In the rows, 128 means zero.
A single turn carries every row of the set below to another of its rows. Some are shown first; where does it send the rows asked next?
J_90: [114 105 141 153 143  87 129  95 110 137 130  98]
J_290: [136 118 161 108 145 138 149 124 137 128 145 133]
J_911: [128 145 163 131 115  89 127 122  99 150 120 108]
J_751: [118  88 135 141 133 103 101  94  98 124 138 114]
J_665: [153 130 146 136 155 117 143 149  85 102 102 102]
J_692: [132 120 157 134 129 124 155 157  88 127 118  98]
J_81: [129 128 141 133 133 125 143 155  84 103 110 101]
J_980: [170 156 169 130 155 101 121 134 109 135 130 127]
J_976: [167 130 154 126 149 112 145  92 136 120 139 126]
J_53: [133 118 157 133 148 145 160 128 122 141 146 129]
J_986: [137 128 146 116 151 149 145 129 133 132 136 136]
J_459: [124 127 148 117 141 100 124 158  86 105 103 124]
J_565: [108 138 155 115 128  92 107 110  87 130 125 116]
J_280: [115  96 144 135 149  86 122  90 113 115 139 106]
J_441: [125  93 132 134 149 114 101  86  99 113 134 119]
J_454: [179  94 152 158 151 114 109 124 110 128 138 131]
J_72: [160 128 151 118 164 134 149 120 135 125 125 135]
J_162: [109 110 136 145 153  99 127  88 108 108 135 101]
J_534: [142  99 148 175 145 121 120 122 109 148 152 130]
J_580: [153  97 156 167 137 121 105 131 100 125 158 135]
J_560: [155  93 138 145 131 138 112 122 109 116 141 153]
J_56: [143 127 148 121 172 104 139 100 103 109 123  85]
J_606: [141 102 149 133 159  89 128  82 106 107 130 101]
J_389: [118 136 151 123 132 114 130 162  83 117 113 124]
J_6: [165 105 144 150 163 106 147 145 107  99 120 104]
J_414: [154 158 168 129 135  90 114 109  90 126 122 121]
J_465: [132 154 164 129 114  87 111 117  93 129 129 123]
J_298: [133 161 156 132 122  95 105 121 106 141 120 122]
J_538: [182 118 152 159 139 107 106 118  89 121 134 106]
J_349: [141  92 137 148 131 132 113 120 123 133 147 151]
J_153: [153  88 145 160 146 122 101 135 113 135 148 133]
J_831: [121 139 152 117 140  91  91 109  89 129 121 126]
J_550: [124 113 138 123 143 140 152 146 122 117 127 144]
J_601: [134 112 143 131 135 118 136 164  96 111 107  95]
J_647: [136 119 146 110 139 131 149 139 122 107 123 152]

J_441 turns into J_647
J_389 turns into J_751
J_162 turns into J_290
Now find these:
J_6 turns into J_56
J_72 turns into J_414
J_90 turns into J_53
J_465 turns into J_153

